128 stands for zero in the data rows.
Some points:
[ 69 215 117 177 164 214 152  68  77  85  67 104 156 147 142  68 165 143
 118 108 121 143 172 138 141 151 203 157 151 133 179  85 102 161 125  91
 144 155  86 118 137 184 139 115 133 133  82 168 148  51 132 158 118 169
 159 120  96 128 121 190 102  99 202  47]
[ 92  64 129 225 110 180 151  40   0   0 183 172 119  52 134 164 142  97
 122 151 160 156 107 130 133 152 164 120 131 140 133 120 150 119 169 168
 245 140  96 155 143 161 136 118 119 193  98  22  72 116 136 137 188 190
  47  89 129 184  93  54 159  93 122 203]
[148  95 168 148 132 161 148 168 119 134 133 175 102 193 248  83 186 121
 141 112 149 137 115 133  80 130 116  95 164 119 210 145  77 153 125  76
 149  88 136 167  22 179 187 120 130 149 154  96  65 158 151 148 162 113
 190 180 148 119 188 112 128 173 184 187]
[121 225 120 177 186 167 163 101 157 141 112 116 103 177 150 128  93 130
  81 125 108 134  95 101 154 109 174 137  93 136  94 130 160 114 154 145
 147 123 187  95 163 105  98 157  99  93 150  90 125 135  34 177 172  95
 117  95 150 181 195 153 117 211  54  93]
[143  77 179 165 156 123 170 142 148 125 126 107 121 105 125 124  98 163
 142 104 100 100  81 170 172  47  46 171 185  55 121 104 138 137 127  94
 107  95 134 140 130 118 120  79 115 140  96 140  71  74 137 141 116 108
  87  25 106 113 143 104 145 105 116 153]
[132 132 111  83 180 149 155 108 152 188  56 178 152 102  27  51 175  80
 127 162 131 139 129 173 174 136 155 123 154 150 211 158 136 157 119 145
 107 150  66  68  56 118  56 104 145 151 136 115 109 198 124  87 144  82
  90 173 101 105 131 159 163 100  95 198]
[138 243 126 113  50 155  73 189 130  71 132 108 133 143  82 255 129 133
 119 186 145 117  78 134 109 177 142 119 100 124 136 131  52 227  65  72
  50   8 156 156  36  75 155 139 153  89  87 128 122 132 124 113 170 139
  56  91 113 145 125 130 117  77 112 147]
[110  47 180  10   5 255  42 184 149 113 125 105 170 159 103  64 112 101
 179 120 125 199  97  87 152 103  98 142 109 147 105 135 148 121 137 113
 142 126 110 135 158  95 141 122 178 126 146 128 161 106  60 140 100 134
 131 101 177 142 115 163 135 129 105 102]
[203  78 108 138  47 113  94 140  89 146 106 108 119 127  96 119 114 158
 123 112 119  87 137 151  99  85 151 138 151 121  95 159 121 106 112 152
  99 208 168  20 140 124 191 187  74 138 109 167 196  92  76 128 212  60
 135 131 183 174 138 107 121 155 139 129]
[175  83  53 185 189 151 155 157 145 160 122  89 125 196 146 123  70 121
 147 162 101 131  75 138 100 106 115 141 123 117  53  76 169 139 136 130
 115 111 167  89 141 190 137  72 149 146 142 141 108 152 115  46  93 148
 105 223 134 106 115 139 170  26 151  78]
[103 155 130 126  91   0 137  69 255 126 211 120 103 227 111  56 155  97
 125 161 169 126 133  69 136 175 156 144 155 119 178 115 106 128 158 101
  94 156 126 123 234 142 150  60 169 153 103 152 159 100 131  83 173 146
 134  95 177  97  96 101 160 163  79 149]
[ 74 120 171 179 159 111 116 137 121 146 141 181 134 135 106 160 119 184
 161 100 101 152 135 132  85  94  95 127  83 149 112 143 197 163 179 150
  91 112 122  79 145 123 148 130 139 118 130 141 177 109 108 190 115 142
 107 110 158  12  78  97 219 202 162 138]
[191 106 137  72 186 117 106  81 139 152 108 158 163 182 145 101  73 108
 131 110 165  94 190 167 102  88  99 169  94 146  46 145 129 159 194 126
 147 112 113 138 140 140 151 120  77  96 167 120  72 139 167 156 173 160
  55  61  67 125 111  92  63 105 147 159]
[117 133  51 133 186 136 179 136 141 139  78 170  95 130  75  61 128 132
 158  61 128 103 190 139 115 142 116  95  84 100 120 119 112 194 105 127
 177 108 149 160 151  81 126 222 149 112 141 188 103 171 101   9 104 175
 174 108 154 139 114 128 196  61 124 139]
[ 95 215 120  55  69  58 156 250 120 112 130  48  87 119 150 196 157 150
 153 121 138 154 124  76 105  84 159 167 125 134 147 114 155 168  89 165
 166 183  84 153  55 165  70 167  89  94 168 176  96 119 151 122 162 170
  71 136  79 119 107 104  99 120  99 144]
[ 97 153 114  96 135 116 100  89 148  77 189 137 142 161 133 209 140 118
 137 134 161 146 133 148 139 101 155 131  92 137 123 124  97 198  35 167
  78 174 134 102  84  29  44  85 115  99 161 129  19 179 246 198 172  71
 255 186 169 132 123 157 130 101 193 147]
[101  77 105 149 199 226 141  55  82  99 211 162  79 129  98 171 208 101
 125 146 203 147 135  59 160 176 147 163 155 118 194 112 165  88 135 123
  65 175 171  87 153 103 150 157 117  97 168 163 174 106 109 120 112 138
 132  80  88 126 193 146  33 124 115  62]
[174  25 214 167 163  81 126 127  86 144  85  97 125 148 234 173 164  77
  87 135 107 152 138  95 188 167 189 128  94  87 130 112 103 134 120  83
 122  77  49 135  79  59 168 152 150 142 154  90 117 181 137  67 131 136
 160 168  90 111  94 104 172 154 169  60]
[152  87 140 130 252 106 168 203  99 215 164 186 192 141 159 145  77  84
 126 138  82 154 120 155 117 115 112 112 179 159 143 114  59  99 108 122
 127 196 183 104 201 138 139 128 139 109  83 157 132 112 120 121  53 180
 130 143 121 193  72 198 117 137 107 164]
[ 85  70  99  96 127  85  78 128 202 155 113 132 108  83 146 124 105  67
 115 115 140 123 129 150 137 144 141 113 125 156 157 124 153 152  99 217
 159  94 146 147 107 198  32 150 216 142  33 196 195 148 133 125 174 151
 126  58 143  91 165 119  80 168 191  80]
[142 194 152  54  96   6 123 102 208  93 171 150  82 217  75 139 154 119
 146 111 116 155 141 148 163 155 129 114 152 121 151 115  88 104  99 203
 152 134 132 123  32 112  85 167 133 136 160  98 116  56  95 166  59 102
  73 142  54 142  98 100 158  77 165  80]
[162  79 126 222  72  89  52 137 178 161 160  90 255  40 103 126 174 166
 146 132 181 118 116 101 118 133 152 151 157 182 153 126 150 117 176 125
 206  76 113 150 117 120 117 162  70 125 141  36  43 104 105  83  95 147
 192 148  77  93 182 202 156 128 196 123]
[146 136 214  49 171 110 221  77 135 142 123 146 210  43 138  70 105 188
 116 185 143  93  99 134 113 102 100  90 130 127  87 118 127 100 143  88
  81 130 136 145 109 156  93 148 186 112 137 155 141  96 107 130 135 116
 123 156 214 109 128  80 121 171 121  75]
[202  69 114 151 125 112 131 116 169  66 129  84 105 123 108  98  56 176
 158 134  69 149 138 118  96 176 138  61  89 158 128 122 180 102 102  80
 109 202 144 128 162 107 153 139  89 142  87 148 125 152  86 157 124  58
 116 102 127  83 137 150  93 147  73 129]
[119 218  19 102 103 141  60 214 111  67  94  77  97 134 201 209  96 133
 130 154 122  83 182 112 149 155  92 110 185 156 121 138  71 125  99 155
  83 113  27  99  89  48  58 113 155 114 181  99 117  97 122 106 100 152
 115 104 120 123 128  97 106 174 164 188]
[156 151 125 138 120 135 166 105  91 179 138  88  82  89  94  87 127  87
 147 126 106 130 135  65 179 169 155 139 137 115 137 116 102 119 222  97
 164  47 104 174 130 118 159 142 165  62 126 119  75 134 239 230 168  62
 143 201 132 126 134 135 136 132 237 223]
[ 77 143  94 136  86 132 104 119 201  97  74 131 131 105 173 159 196 125
  97 136 111 140 131 145 137  50 100 118  98 151  67 158 158  26 118  58
 140 171 179  73 175 128 180 153 108  82  69 164 170 161 111 135  94 103
 121 158 128 123 115  61 111  99 117 153]
[ 98  85 101 128 153 156  87  99 179 204  73 147  87 115  28  71  82 175
  73 129 105 130  91  92  75 109  66 118  91 116  80 162  77 139  56 122
 131 164  97 147  61 112 133 152 163 158 151  64  96  93 214 157 149 178
 118 110  72 155 128  69 101 134 118 134]
[ 83 121  80 194  88  91 191  82 106 146 173 108 131  37 149 126 121 100
 157 132 111 136 145 173  85  64 116 136 127 154 106 160  98 191 161 149
 139 120  66 211  95 136 162 105 100 113 169  54 242 144  99 149  40  90
 124 130 139 225 139 167  58 134  58  83]
[115 144 122 200  80  99 119  99   9 147 152 123 132 143 149  62 148 155
 182 126 126 101 131 142 109 154  43 113  74 106 128 122 134  59 121 124
 137 103 167  96 136  76  38 107  92 137 120 173 174 180 112 196 114 139
  96 149  94 207 203 154 100 137  66  65]
[115  76  86 116  60 183  79  97  88 165 125 150 162 124 109 114 147 122
  61 124 136 115 121 134 161 187 155 147 147  56 165 109 103 125 116 155
 198  83 142 234 122 170  94  48   0  47 145 100 177 110 111 125  95 120
 137 151 188  48  89 107 149 162  65 120]
[131 116 122 146 148 120 194 151 102 196  62 186 157 183 154 141 135 180
 117 131 173 115  86 110 134 156 145 132 133 154  81 174 198 113 127 194
  69 131 127 230 197 156 127  99 189 180  89 189 151 148 111  96  93  99
 191 138  75 171 106 157 112  81 138 177]
[159 239  66  18 126 105  72 215 136  79  90  87 146  70 131 221 158  92
 103  86 166 135 124 143 126 178 126 143 122  64 179 174 187  91 173  82
 123 186 196  80 194 137 198 115 133 210 104  96 165 148 133 177  91 144
 140 115 155 145 154 142 134 133 117  85]
[ 92 174 129  91  45 136  87 145 123  92 128 172 108 124  89 187  61 112
 137 115  76 101 129 155 130  80 107  90 143 150  95  75 123  88 160 141
  97 129 135 126 232 194 190 147 137 182 154 163 100 155 159  88 134  76
 132 159 152  91 160 153 123 192 104  74]
[158 185 255 131 175 175 155 105 140 143 239  83 100  63 164  95  88 150
 107 109 119 113 174 136  98 138 101 121 102 132  77 181 155  94 110 157
 132 117 124  81 127 145 106 132  85 126 116 115 208 128 167  23 102 163
 178 171 143 110 102 171 151  86  96 186]
Along one direction, these points spread out more than along any other. Take the direction at right angles to it along which they spread out most. Go by this last direction. For each point below, how far along it does it lie, from 0 to 99? The average is 50, and the first point in the table lies past the average. One standard deviation of the points above along it is 16.
[138 243 126 113  50 155  73 189 130  71 132 108 133 143  82 255 129 133
 119 186 145 117  78 134 109 177 142 119 100 124 136 131  52 227  65  72
  50   8 156 156  36  75 155 139 153  89  87 128 122 132 124 113 170 139
  56  91 113 145 125 130 117  77 112 147] 25
[ 98  85 101 128 153 156  87  99 179 204  73 147  87 115  28  71  82 175
  73 129 105 130  91  92  75 109  66 118  91 116  80 162  77 139  56 122
 131 164  97 147  61 112 133 152 163 158 151  64  96  93 214 157 149 178
 118 110  72 155 128  69 101 134 118 134] 58
[175  83  53 185 189 151 155 157 145 160 122  89 125 196 146 123  70 121
 147 162 101 131  75 138 100 106 115 141 123 117  53  76 169 139 136 130
 115 111 167  89 141 190 137  72 149 146 142 141 108 152 115  46  93 148
 105 223 134 106 115 139 170  26 151  78] 59
[162  79 126 222  72  89  52 137 178 161 160  90 255  40 103 126 174 166
 146 132 181 118 116 101 118 133 152 151 157 182 153 126 150 117 176 125
 206  76 113 150 117 120 117 162  70 125 141  36  43 104 105  83  95 147
 192 148  77  93 182 202 156 128 196 123] 74
[119 218  19 102 103 141  60 214 111  67  94  77  97 134 201 209  96 133
 130 154 122  83 182 112 149 155  92 110 185 156 121 138  71 125  99 155
  83 113  27  99  89  48  58 113 155 114 181  99 117  97 122 106 100 152
 115 104 120 123 128  97 106 174 164 188] 27
[202  69 114 151 125 112 131 116 169  66 129  84 105 123 108  98  56 176
 158 134  69 149 138 118  96 176 138  61  89 158 128 122 180 102 102  80
 109 202 144 128 162 107 153 139  89 142  87 148 125 152  86 157 124  58
 116 102 127  83 137 150  93 147  73 129] 40
[203  78 108 138  47 113  94 140  89 146 106 108 119 127  96 119 114 158
 123 112 119  87 137 151  99  85 151 138 151 121  95 159 121 106 112 152
  99 208 168  20 140 124 191 187  74 138 109 167 196  92  76 128 212  60
 135 131 183 174 138 107 121 155 139 129] 33
[115 144 122 200  80  99 119  99   9 147 152 123 132 143 149  62 148 155
 182 126 126 101 131 142 109 154  43 113  74 106 128 122 134  59 121 124
 137 103 167  96 136  76  38 107  92 137 120 173 174 180 112 196 114 139
  96 149  94 207 203 154 100 137  66  65] 49
[156 151 125 138 120 135 166 105  91 179 138  88  82  89  94  87 127  87
 147 126 106 130 135  65 179 169 155 139 137 115 137 116 102 119 222  97
 164  47 104 174 130 118 159 142 165  62 126 119  75 134 239 230 168  62
 143 201 132 126 134 135 136 132 237 223] 74
[148  95 168 148 132 161 148 168 119 134 133 175 102 193 248  83 186 121
 141 112 149 137 115 133  80 130 116  95 164 119 210 145  77 153 125  76
 149  88 136 167  22 179 187 120 130 149 154  96  65 158 151 148 162 113
 190 180 148 119 188 112 128 173 184 187] 73
[ 92  64 129 225 110 180 151  40   0   0 183 172 119  52 134 164 142  97
 122 151 160 156 107 130 133 152 164 120 131 140 133 120 150 119 169 168
 245 140  96 155 143 161 136 118 119 193  98  22  72 116 136 137 188 190
  47  89 129 184  93  54 159  93 122 203] 80
[131 116 122 146 148 120 194 151 102 196  62 186 157 183 154 141 135 180
 117 131 173 115  86 110 134 156 145 132 133 154  81 174 198 113 127 194
  69 131 127 230 197 156 127  99 189 180  89 189 151 148 111  96  93  99
 191 138  75 171 106 157 112  81 138 177] 58
[152  87 140 130 252 106 168 203  99 215 164 186 192 141 159 145  77  84
 126 138  82 154 120 155 117 115 112 112 179 159 143 114  59  99 108 122
 127 196 183 104 201 138 139 128 139 109  83 157 132 112 120 121  53 180
 130 143 121 193  72 198 117 137 107 164] 56
